x =
[[-20 -32 -20   3  24  40 -44  57]
 [ 76 -45  50  47 -67 -13 -33 -21]
 [-21 -21 -20   2  17  23 -31  46]
 [-39  34   5  22 -16  -8   6  22]
 [ 58 -23  37  19 -51  -9 -26 -10]
 [ 13 -32 -34 -35   6 -52 -23  17]
 [-16 -29   3  14  23  20  52 -25]
 [ 12 -28 -35 -36  10 -50 -18  12]
 [ 24  55 -24  60  53  35 -49 -87]
 [ 56 -40  32  40 -52  -2 -17 -14]
 [ 14   1  26  27 -37  -7 -13   4]
 [ 17 -27 -32 -32   1 -46 -15  11]
 [-16 -28 -19   4  22  29 -37  47]]
Indices start at 1.
row 1 col 1 = -20
row 8 col 5 = 10
row 11 col 7 = -13
row 4 col 7 = 6
row 4 col 5 = -16
row 4 col 8 = 22
row 8 col 8 = 12
row 3 col 3 = -20
row 3 col 2 = -21
row 13 col 6 = 29
row 8 col 2 = -28
row 12 col 4 = -32
row 5 col 8 = -10
row 11 col 3 = 26
row 2 col 3 = 50
row 1 col 2 = -32
row 10 col 2 = -40
row 4 col 2 = 34
row 1 col 3 = -20
row 4 col 1 = -39
row 13 col 3 = -19
row 13 col 2 = -28
row 9 col 1 = 24
row 10 col 4 = 40
row 11 col 5 = -37
row 5 col 2 = -23
row 3 col 4 = 2
row 6 col 1 = 13
row 11 col 4 = 27
row 8 col 3 = -35
row 10 col 3 = 32
row 6 col 7 = -23

M =
-0.067  -0.173   0.208   0.116   0.058   0.095
 0.037   0.138  -0.168  -0.058  -0.143  -0.139
Indices start at 1.
(1, 1): -0.067
(2, 6): -0.139
(2, 2): 0.138
(2, 4): -0.058
(1, 4): 0.116
(1, 5): 0.058
(1, 3): 0.208

B =
5	9	3	8	4	5	3	6	6	4	5
6	6	4	8	6	4	2	5	6	5	5
5	3	4	4	3	6	3	5	3	6	5
4	5	3	6	4	7	5	5	8	4	5
5	4	5	8	4	6	6	5	5	9	5
5	7	6	3	6	6	7	5	5	8	5
6	7	3	4	5	6	4	4	5	6	4
6	4	3	3	5	8	6	5	7	3	5
4	7	8	5	6	4	4	6	2	3	5
Rows and columns are counted from 1.
(1, 1)	5
(6, 6)	6
(8, 10)	3
(9, 5)	6
(2, 7)	2
(5, 7)	6
(3, 4)	4
(1, 8)	6
(8, 1)	6
(6, 2)	7
(5, 10)	9
(8, 11)	5
(1, 3)	3
(2, 6)	4
(9, 7)	4
(8, 4)	3
(6, 4)	3
(6, 8)	5
(3, 11)	5
(3, 9)	3
(5, 5)	4
(3, 5)	3
(5, 6)	6
(3, 2)	3
(1, 2)	9
(7, 11)	4
(7, 4)	4
(2, 8)	5

arr =
[[-65 -44 -33   0   3   8 -26 -44  36 -24  11 -78   5  40  29   8]
 [ -6  10  32   5 -44  26  -2  36  33  21  36  19  23 -76 -71  28]
 [ -5  12  34   7 -43  27  -4  37  34  23  38  19  24 -75 -69  28]
 [ -4  13  34   7 -43  27  -4  38  34  23  38  20  25 -75 -68  27]]
Rows and columns are counted from 1.
row 1 col 1 => -65
row 4 col 1 => -4
row 2 col 2 => 10
row 2 col 10 => 21
row 3 col 7 => -4
row 2 col 4 => 5
row 2 col 5 => -44
row 4 col 4 => 7
row 4 col 3 => 34
row 2 col 9 => 33
row 1 col 10 => -24
row 4 col 9 => 34
row 1 col 15 => 29
row 4 col 8 => 38
row 3 col 15 => -69
row 2 col 12 => 19
row 2 col 15 => -71
row 1 col 16 => 8
row 1 col 8 => -44
row 3 col 16 => 28
row 2 col 3 => 32
row 1 col 12 => -78
row 2 col 11 => 36

A = [[-27, -15, -13, -18, -33, -9, -18, -28, -7, -33, -40], [-15, -46, -9, 70, -12, -17, -36, -27, -27, -18, -25], [-35, 12, 37, -37, -45, -75, -17, 52, -21, -40, -39], [-83, -17, 81, 5, -34, -56, 43, 87, -36, -30, -25], [-31, -56, -69, -36, -14, 77, -18, -77, -22, -24, -16], [-40, -5, -51, 6, -52, -33, -11, -30, -1, -52, -44], [-31, 36, -39, -36, -23, 25, -29, -49, 59, -23, -26], [-29, 20, -53, -1, -47, -28, -30, -71, 41, -44, -59]]
Indices start at 1.
row 1 col 1	-27
row 4 col 6	-56
row 4 col 10	-30
row 5 col 6	77
row 8 col 6	-28
row 2 col 6	-17
row 8 col 10	-44
row 2 col 8	-27
row 5 col 3	-69
row 1 col 8	-28
row 7 col 7	-29
row 4 col 3	81
row 3 col 5	-45
row 6 col 2	-5
row 6 col 8	-30
row 1 col 3	-13
row 5 col 5	-14
row 4 col 1	-83
row 2 col 3	-9
row 6 col 9	-1
row 3 col 2	12
row 4 col 9	-36
row 8 col 3	-53
row 3 col 11	-39
row 6 col 10	-52
row 6 col 11	-44
row 5 col 8	-77
row 4 col 5	-34
row 1 col 5	-33
row 1 col 10	-33
row 1 col 4	-18
row 5 col 2	-56
